One vector is turned by the same rotation once a step. Each row is the vector after some number of steps, and that number follows the row.
The counts run from 0 to 376.
[  6  -5  -2  -1  -1 -16   6 -12  -5  14   6  -2  13   2  -3   5   8   3
   3   2  11  10 -11  14   1  10   4   2  -9   9   7  -2   6  -4  14  13
   1   2  -1 -16 -11  -1   1  -1  14  14   2   0   7   0   1 -12   6   4
  13  -1   5   4   4 -10  -5   2  -8   0   8  -4  -5  -8  -8   5   4   6
   4   4  -7  -2   7 -21   1 -29   5  10 -10   0   9   2  -2   4]	277
[ -2  -4  -6   3  -9   7   0   8   5 -10   2   1  -5 -12  -4  -7  -6   4
  11  13 -18   2   1  -6  -1  -8  -9  13 -14  -7 -12  -3   5 -14  -6  10
   0  13   7  -8 -19  -5  -5  -6  -7  -3   3   0   7  -5   7  -1  -8   9
   2  -7   4   9  -1  13 -11   2 -10  10   7   9  -7   0  10  -9   3   3
  -3   0   0   8  -9   1   5 -13  -9   3   3  19   7  -5  16  13]	305
[ -1   3  10  -3  -4  12  15   5  -4 -14   3  -5 -10  -5 -15   0   0   5
   8   6   0   6   1 -16  -8   6 -13   0  -9  -7  -1 -11  -4  15 -10 -15
  -8  -2   9   9   3  -6   2  14  -1 -10   0   7  -2  -9   3   2   9 -18
  -2 -11  -7   1  -3   4  -4 -14  -5   4   9   9   8   2  18   6  10   4
 -15   7  -3   5   5  11  -5  10  -5   6  11  14   1  -6  -6   6]	317
[  4   6  18  -3   1   5  -1   7   6   1   6   6   5  -5  -1  -1 -11   5
   7  -3   2   1   6   9  -8   4   3   3   0   4   9   0   5   6 -14 -16
  -9   2 -19   3 -11  -4  -2  -1  -5  -6   1   6  -2   8  -2   5  20   2
 -14  -2  -2 -14  -5  -6  -6 -12 -16   6  -7   8  -2  -1 -10  13   5  -6
   4   1   2  11  21   8 -15   5  13  -1   0  -2 -10   1  14   0]	203
[ -5   9   6   1  -2  16  -6  -1   0  19  -8  -4  13  14   7  11   6   4
  -7  -5 -13  -1  -2  -7  -1  15  16  -6   4 -12  13  -6   5  20   8   1
   1  -2   3  -5   1  -2   1  -4  -2  -7  -4   6  -4  14 -22 -14   5  12
   5  12   3   2  -5   4  -3   4 -14  -4  -5  -8   2   2  -5   8  -5  -6
   1  -3  -5 -13   2  -9 -12   2   6   1  -4  -5   4  -1  -9 -11]	264
[  4   1  -2   0 -14 -22  18 -13   3  -3   0   1  15  -3  -8 -10   5   3
   6   2   0  11  -5   5  -8  11  -9   6  -8   8  -6  -2   8  -5   6  12
   2 -12   6  -5   1   6 -15  -4  14   4   8   5  12   0   0  -3  -2   0
  12  -6  11  -4  -2 -12  -5  -3 -13  -5  11   8   2   5   5   1   0   3
   9  -4 -12  -4  12  -3  -4 -22  -5   6 -13  11  16  -4   5  10]	82
[  3   1   8  10  -5   8   6  -3  -1  -1  12   0  -4  -7  -8   8   3   1
   8 -12  14   8  -1  15   6 -11  -1  -3  -6  20   2  18   3   5   0 -16
  -1   8 -11   2   0 -10  13   0   6  -7  -9  -7  -4   4   8   8  17 -14
  -6 -10   4 -11  -1  -8  -3  -9   8   0  14  -2   3 -13 -13   9  -4   4
  -7  -2  -4   7  13  -4  -3 -11   2   4   4  -1  -7 -13   1 -12]	209
[  5   7  10  -8   1  10  -3  11  11  -8   3   1  -8   0   2   0 -14   7
   6  15 -10  -6   4  -6 -18   2  -6  14  -5 -13   8 -13   1  -1 -20 -10
 -11   1  -3   7 -13   0   3   8  -7  -9   6   4   0   1  -6   0  -1  11
 -11   1 -10  -1  -5   2  -4   0 -12  12 -12   5  -5  -1  10   2  11  -1
  -8   1   5   5   3  13  -4  14   1   1   8   7  -4   6   9  12]	112
[  2   6  17  -2  -7   7  -2   5   6   6   6  -2   8  -3  -1   0  -8   9
   8   2  -4   4   6   0 -13  10   1   7  -5  -2  11 -10   4  11 -13 -13
  -8   2 -15  -2 -16  -6   1   1  -3  -8   5   5  -2  11  -4  -5  17   9
 -13  -2   1  -5 -10  -4 -13  -9 -25  10  -4   8  -3  -2  -7  13   3  -4
   1  -2  -1   2  19   1 -19  -4   9   1  -1   3  -6   2  14   1]	201
[ -3   1  -2   8   1  30 -10   7   0   2  -1 -12 -12   2   5  16   0   6
  -1   2  -7  -5   1  -9   3 -11   4   2  -3  -6   8   0  -2   9   4  -9
   1  10   3   2  -3  -9  22   0  -6 -11 -10  -4 -11   4  -4  -5  -2   0
  -7   5  -3   8  -1  14  -4   8  13   4   2 -13   0 -10   4   1   1   1
 -19  -4   7  -9 -17  -8   8   2  -5   5  13   3  -6 -10  -8  -8]	327
[  2  -2   0  -8   8 -21  -9   4  -9  -5  -4  -5   0  -5   5  -9  -2  -4
  -7  -3  20   0   7   6  -9   0  -3  -2  13   2  10  -5  -1  -1  -4  -7
  -3 -14 -15   4   3   2   2  -6  -8  13   5   5 -11  -5  12   5  12  -5
 -17   3 -11 -12  -4  -3  -3  -2  -2  -8 -21  -1  -1   1 -18  -1   0  -3
   8   8  14  -3   5   5 -11  10   6   1   5   3  -6   7   6  11]	139
[  1   7  13   0  -9   8   3   2  12  10   7  -3   8   0   0   7  -4  11
  10   3  -6   8   8  -1 -14   6  -3  12 -12  -2  13 -15   6  12  -8 -10
  -8   0 -12  -6 -14  -3   2   3   2  -7   7   4  -1  10  -6 -11   8  15
 -11   0   7   1  -9  -8 -16   0 -16   7  -6   3  -4  -1  -8  10   6   1
  -7  -7  -6 -10  14  -6  -9  -9   2   9  -4   5  -8  -2  12   1]	199
[ -1  -3  -4   0  -8   8  -3  11   3 -12   2   6  -8 -11   0 -10 -10   1
   8  14 -19  -2   2  -6  -1  -9  -8  14 -11  -9 -11  -6   2 -17 -12   8
  -2   9   5  -6 -19  -4  -6  -5 -11  -2   6   1   5  -7   8   0  -6  11
  -3  -6   0   7  -3  10 -11   1 -10  11   2   8  -7   1   9 -10   6   2
  -2   4   3  10  -6   4   5  -9  -4   3   3  17   6   1  19  15]	306
[  2   8  -2  -1 -11   4  14  -9   5   0  -6  -3  12  10  -4   0   5   4
  -2   6 -16   5  -5 -10  -7  15  -5   4  -4  -4   1  -6   5   6   8  11
   3 -11  23   4   5   7 -11   4   9 -10   0   4   8   6 -18  -8 -15   6
  16   7   6   1  -6  -4   0   7  -7  -7   7   0   7  10  19  -3   2  -2
   1  -9 -11 -12   2   3   4  -4 -12   5  -9   1  14  -6  -8   3]	172
[  6   5   2  -2  14  18   3   9   0 -12   2  -5 -10  -2  -2   8  -8   4
   1   6  -3 -12  -5   3  -5  -5  -3   7   3  -3   4  11  -1  -2  -6 -11
  -5   8  10  19   2  -6  15   4  -2 -16  -8  -2  -1   0 -11  11   2 -13
  -2   6 -11  -3   0   5  11  -3   5   9   7  -6   0  -4  20   2  12  -7
  -9   6  12   9  -2  13   2  13  -6  -5  16   4  -2  -8 -12   2]	322
[ -4  -4 -12  -1   1   3 -12  -2  -8  -4  -5   1 -16   6   7  -2   4  -5
  -9   0   0   5  -2 -14   8  -6  -1 -13   7  -8   3  -9  -7   3   5   3
   2  -2   8  -3   0  -1   4  11  -9  14  -3   2  -4  -9   7  -2  -9   5
   7   0 -11   7   2   6   5   6  23 -17 -18  -8   1   4   0 -10  -5   4
  -8   3   0  -4 -22   3  20  22  -3   4   2  -6   0  12  -7  -2]	247
[ -1   5  -8   6  -5   2   9   0  -3 -17  -4  -9  -6  -5  -5  -1   2  -3
  -5  -4   4  -3   2  -2  -1  -9 -13   0   6   8  -6  14   0   1   9  -9
   6  -5  18  14  17  -2   4  -6   3 -12 -10  -2  -4  -2   3  11  -3 -22
  -1   0  -1  -8  -3   0   6   0  16 -10  11  -5   9   2  15  -5  -2  -5
  -4  -5   4  -4  -5  12   6   9 -16   0   8   9   2 -16 -12  -4]	234
[ -4  -8  -8  -4  10  11 -11   7 -11   8  -8 -13  -4   2   7  10   1   5
  -4  10  -4  -6  -5 -10   3   2   8   1   0 -18   8 -11  -5   1   6   8
   5   6   9  -5  -4  -5  11  -2  -6   5   0   6  -8  -4  -4 -12  -5   7
   3   9 -10  19   2  17  -5  13  -4   5  -5 -12  -4  -4   9  -5   7  -1
 -10  10   9  -5 -20 -12   2  -2  -2   4  12  10   7   3  -8   7]	44
[ -1  -1  -4   3  -4 -14   9  -8  -9  -3  -5 -15  10  -4  -7   0  10  -3
 -10 -12  18   5   4   2  -5   2  -8  -5   7  11   4   7   1  12  16  -5
   5 -19   2   6  20   1   4  -7   8  -1  -3   5  -9   1   9   1  10 -24
  -4   0   4  -9  -4  -7  -2  -3   4 -17   8  -4  10   2  -4   1  -6  -2
   4  -4   4 -16   4  -5  -8  -5  -8   6   2   7   1 -11 -10  -4]	145
[  0  -3  -7  13 -18  12   7   0   2  -7   6   4  -6 -10  -4  -2  -1   0
   9   4 -13   8  -2   2   6 -11  -8   9 -15   8 -11   7   3 -12   2   7
   4  10   8  -8 -11  -5   0  -6   4  -5  -1  -7   7  -1  10  -1  -7   0
   8  -8  12   8  -1   4  -9   1   6   5  20   2  -3  -3   9  -5  -2   8
  -9  -5  -7   5  -8  -5  11 -21 -12   7  -1  15   9 -12   9   6]	302
[  6   7  -7  -3  -9 -15  14 -14   8  -7  -2   3   3  10  -1  -6   4  -2
  -1   6  -5   4  -6  -1  -8   6 -12   2   2   3  -1  -3   1  -2   9   7
   2 -13  23   7   7  11  -7   9  12   2   3  -1   8  -2 -10  -1 -20   2
  17   5   2  -4   1 -15  10   7  10 -15   1  -3   6   5  18  -6   4   0
   1 -10  -9  -9  -1   8  15   6 -12   3  -9  -3  10   3 -11   4]	169
[  3   9  12   4 -13   8   2  -2  15  10   6  -7   8   4   2   7  -2  12
  11   4  -3   7   6   1 -13   3  -3  13 -15  -2  16 -16   8   9  -6 -10
  -4   1 -10  -5 -18  -1   5   5   2  -6   7   0  -2  10  -6  -9   2  18
 -10   2   6   2  -8 -10 -16   3 -14   4  -5  -1  -2  -4  -8   8   7   5
  -8  -9  -7 -10  11 -10  -3 -12  -3  13  -5   2  -6   0   8   0]	198
[  9   3   0  -6   1 -20  -3  -3   9   4   2   4  17   0   6  -4  -9   2
   1   8  -1  -1  -3  20 -12   4   2  16   1   9   5   2  11 -17   0   8
   0  -3  -7  -5 -15  10  -9 -10   6   7   8  -1  10   6  -8   0  -1  16
  -2  11   6  -9  -3 -12  -3   5 -13   4  -7   1 -11  -3  -8   2   4  -1
  16  -3   3   0  12  -2  -5 -14   2  -1  -9   0   2   6  10  10]	282
[  7  12   5  10 -12   1   7  -2  19   1   6  -1   9  -3   1   3  -7   7
   5  -5  -1   2   8  15 -11  -7  -9  17  -4  17   6   8  12  -2  -1 -12
   1  -3  -7   1  -8   4   2  -5   5 -14   0  -6   1  13  -5   4   2   5
 -13   5  14 -14  -7 -15  -5   2  -3   2   4   2  -3  -4  -7   6  -3   2
   2 -17  -4  -8  14   1  -3 -12  -9   3  -5   1  -9 -11  10  -4]	0
[  2   2   9  -4   1  11  15   5  -4 -14   3  -6  -7  -6 -13   0  -3   4
   7   9   0   1   2 -12  -9   8 -10   0  -5  -9  -1  -7  -3  12 -11 -14
 -10   0   9  11   4  -8   6  13  -1 -14  -1   9   1  -5   1   2   8 -19
   0 -11 -10   0  -4   3   1 -13  -8   5  10   6   8   2  23   3  14  -2
 -12  10   1   9   8   9  -7   8  -3   2  12  14   4  -5  -5   6]	318
[ -2  -3   0  -7   2 -14   6   6  -9 -22  -5  -2  -4 -15  -9 -16  -3  -4
  -3  -1   9  -1   6  -7  -8   1 -16   0   7  -2  -9   2  -5  -3  -6  -9
  -4 -11   3  10  13  -1  -5  -2  -7  -2   2   6  -4  -9  14  11   9 -22
  -9  -8  -8  -9  -4   3  -1 -11  -7  -6  -2   9   5   8   5  -4   0  -3
   3  10  11   6   7  18 -10  13  -3  -2  10  14   2  -2   1  12]	229
[  7  -1  -2 -16  17 -17   2  -5  -8   1  -6  -7   2   9   0   1   0   1
  -6  12   7  -4  -9  -3 -12  19   0   0   6 -12  11 -11  -2   1   4   3
  -3  -9  13   7   5   6   1  11   6   7   7   8   4  -5 -15  -3  -3  -2
  10  10 -15   2   1  -4  11   1  -8  -2  -8  -8   1   3  16   3  15  -6
   0  13   8  -3  -1   2  -1   9   2  -1   4  -3   9  10 -16  12]	255
[ -1   1   5   2  -4   8  -5  10  -2  -8   3  14  -5 -15  -1 -10  -9  -5
   4  -4  -7   3   4   6   8  -8   4  -2   3   8  -9  16   2  -6 -12  -8
  -4  11 -15  -5  -9  -8  -4 -13  -8  -4  -5  -3   1   3   9  11  18  -4
  -8  -9   3 -10  -4   6  -5 -13  -4   4   3  13  -2   0 -11   4 -12  -3
   9   6   1  20  11   8 -12   1   9  -8   0   5  -3  -7  19   2]	8
[  0  12   5  -3   3  20  -7   2   6   3  -2  18  -2  12   7   1  -7  -2
   0   2 -25  -2  -6  -6   3   3  12  -9   5  -3   0   5   2   4  -3   1
  -4   6   7   2  -8  -1  -7   6  -4 -10  -5   0   7   8 -24   3  -1  17
  12   8  -1  -5  -2   3   9  -3   0   0  -7   1   0   5   6   3  -8 -11
   5  -6  -7  11   1  15   4  21  12  -8  -7 -16   3   5   2  -6]	179
[  0 -11  -8  10 -15  -3  11   1  -8 -14   6  -4  -6 -14 -10  -4   2  -1
   6   2   6  10   1   2   5 -11 -14   7 -15   8 -12   2   1 -10   3   5
   2   6   4  -5  -5  -8   4  -4   0   4   0  -3   3 -11  21   1   0 -13
   3 -15   3   6   1   7  -8  -3   5   5  15   5   0  -6   4  -6   2  11
  -8   4  -2   4  -6  -4   9 -21 -10   7   4  20   5 -11   7   9]	16
[ -4   4   5  -5  10   8 -12   4 -10  17  -2   8   8   9   9   6   0   0
  -5  -5  -8  -1  -5  -2   7  12  23 -15   8  -6  10  -1   1  11   3   5
   2   3  -6  -8  -3  -7  -2  -3  -1   1  -3   8   0   8 -18  -9  16  12
   6   9  -4  -2   0   6   2  -3 -14   1 -11  -4   0   1 -11  10  -7 -11
  10   8  -2   6   4  -6 -14   4  19  -5  -3  -9   2   6  -3  -8]	267
